Look-ups in named tables: a row name and a column name give one cell, copied from the table.

Nure =
          Gonog     Zod    Boka  Felibe  Lamepi  Ratokur    Tusa
Sena     35.298  40.210  51.757  47.214  48.892   19.751  77.542
Purop    61.062  48.789  25.304  47.680  29.951   73.217   7.367
Reputun  29.016  35.719  44.793  24.920  44.157   41.033  22.276
Nufuvag  26.499  34.799  46.874  23.972  45.644   37.206  26.198
Pir      74.955  55.260  19.806  60.210  25.973   83.362  10.053
Vutiz    22.125  33.522  51.259  22.157  48.970   31.089  32.789
Dat      72.465  54.040  20.946  58.939  26.815   79.971  12.610
Vun      71.227  53.609  22.248  59.122  27.623   76.996  16.603
Kipomez  34.077  39.774  52.463  45.764  49.508   19.541  76.328

Tusa of Pir = 10.053
Lamepi of Dat = 26.815
Felibe of Kipomez = 45.764
Boka of Vutiz = 51.259
Gonog of Kipomez = 34.077
Zod of Pir = 55.260
Zod of Kipomez = 39.774
Lamepi of Reputun = 44.157
Felibe of Pir = 60.210
Felibe of Dat = 58.939
Felibe of Vutiz = 22.157
Tusa of Nufuvag = 26.198
Zod of Dat = 54.040
Gonog of Reputun = 29.016
Ratokur of Reputun = 41.033
Boka of Pir = 19.806
Felibe of Nufuvag = 23.972
Gonog of Purop = 61.062
Row with the largest Ratokur: Pir

Rel =
cols = Gemogez, Far, Kalidus
Vigeri: [4.8, 9.3, 7.0]
Denu: [7.7, 0.1, 3.5]
Sivu: [6.8, 3.7, 4.9]
Nitumo: [6.7, 3.7, 5.5]
Rul: [5.3, 9.2, 7.0]
Tek: [6.3, 3.2, 4.3]
Kamoba: [7.0, 1.6, 4.2]
Purez: [6.2, 5.2, 5.9]
Zuvo: [5.2, 9.5, 7.4]
Dek: [5.9, 7.3, 6.5]
Nunolok: [4.6, 9.4, 7.1]

Denu, Kalidus: 3.5
Nunolok, Far: 9.4
Sivu, Gemogez: 6.8
Kamoba, Kalidus: 4.2
Dek, Gemogez: 5.9
Sivu, Far: 3.7
Nitumo, Gemogez: 6.7
Zuvo, Far: 9.5
Kamoba, Far: 1.6
Tek, Gemogez: 6.3
Rul, Kalidus: 7.0
Rul, Gemogez: 5.3
Dek, Far: 7.3
Row with the largest Far: Zuvo

Table Nagelur
,Konad,Moz,Fugoku,Fugom,Sez,Nopa,Mim
Deguvo,33,142,77,94,191,43,96
Fipeseg,32,162,9,127,141,44,108
Ziriz,32,143,72,92,192,46,92
Birusug,34,149,92,104,185,35,107

What is the Fugom of Ziriz in Nagelur?
92
What is the Moz of Birusug in Nagelur?
149
What is the Fugom of Birusug in Nagelur?
104
What is the Mim of Birusug in Nagelur?
107
What is the Nopa of Deguvo in Nagelur?
43
What is the Konad of Deguvo in Nagelur?
33
Which row has the largest Sez? Ziriz

Rikug =
|  | Lar | Tilameb | Feper | Natizi | Beg |
|---|---|---|---|---|---|
| Bap | 164 | 141 | 45 | 187 | 202 |
| Vutotab | 68 | 164 | 128 | 104 | 252 |
| Lifat | 204 | 102 | 41 | 211 | 125 |

Lifat, Tilameb: 102
Bap, Feper: 45
Bap, Tilameb: 141
Bap, Natizi: 187
Vutotab, Beg: 252
Lifat, Lar: 204
Vutotab, Natizi: 104
Lifat, Feper: 41
Bap, Lar: 164
Vutotab, Lar: 68
Bap, Beg: 202
Vutotab, Tilameb: 164
Vutotab, Feper: 128
Lifat, Beg: 125
Lifat, Natizi: 211

Goluzeg =
	Suvafa	Tad	Lep
Kot	3.145	1.081	5.590
Kiz	8.343	8.517	4.045
Liluf	4.129	2.635	5.023
Tuz	2.023	1.848	3.637
Dukiza	0.691	1.698	2.534

Tad of Tuz is 1.848
Tad of Liluf is 2.635
Suvafa of Tuz is 2.023
Suvafa of Liluf is 4.129
Tad of Dukiza is 1.698
Lep of Liluf is 5.023
Suvafa of Kot is 3.145
Lep of Kiz is 4.045
Lep of Kot is 5.590
Which row has the largest Tad? Kiz

Far.csv
,Gupafab,Pezu,Fipira,Zogob
Sel,0.41,-0.11,-0.04,-0.36
Ruzarab,-0.52,0.22,0.30,-0.12
Tifus,0.26,0.11,0.17,0.11
Tekanav,0.24,-0.06,-0.07,-0.65
Fevedu,0.69,-0.02,-0.10,0.22

What is the Fipira of Tekanav in Far?
-0.07
What is the Gupafab of Tekanav in Far?
0.24
What is the Gupafab of Tifus in Far?
0.26
What is the Zogob of Sel in Far?
-0.36
What is the Gupafab of Ruzarab in Far?
-0.52
What is the Zogob of Fevedu in Far?
0.22
What is the Fipira of Fevedu in Far?
-0.10
What is the Pezu of Fevedu in Far?
-0.02
Row with the largest Fipira: Ruzarab

Rofiti:
,Rusu,Nove,Zugi,Sar,Dutuvu,Puv,Mabuz,Sasu,Boni,Lek
Mugasi,4.9,3.8,5.0,4.9,4.9,5.0,5.0,5.0,4.9,5.4
Tam,4.8,3.0,5.8,5.3,4.8,4.9,5.2,5.2,5.6,4.2
Ler,5.0,5.7,4.4,5.4,5.0,5.0,5.1,4.7,5.3,1.5
Lepane,4.7,3.7,5.4,4.8,4.9,4.9,5.0,5.1,5.0,6.2
Ker,5.1,3.9,5.1,5.3,5.0,5.0,5.1,5.0,5.4,3.5
Surapa,4.6,5.1,4.2,5.3,4.8,5.0,5.0,4.7,4.9,2.7
Gatoba,5.2,7.1,5.5,4.0,5.1,4.8,4.6,5.2,4.0,8.8
Muz,4.6,3.8,4.9,4.9,4.8,4.9,5.1,5.0,5.1,5.6
Bitun,5.0,3.2,5.9,4.5,5.1,5.0,5.0,5.3,5.2,8.3

What is the Nove of Surapa in Rofiti?
5.1
What is the Dutuvu of Lepane in Rofiti?
4.9
What is the Mabuz of Tam in Rofiti?
5.2
What is the Sasu of Gatoba in Rofiti?
5.2
What is the Sasu of Muz in Rofiti?
5.0
What is the Sasu of Surapa in Rofiti?
4.7
What is the Boni of Ler in Rofiti?
5.3
What is the Mabuz of Bitun in Rofiti?
5.0

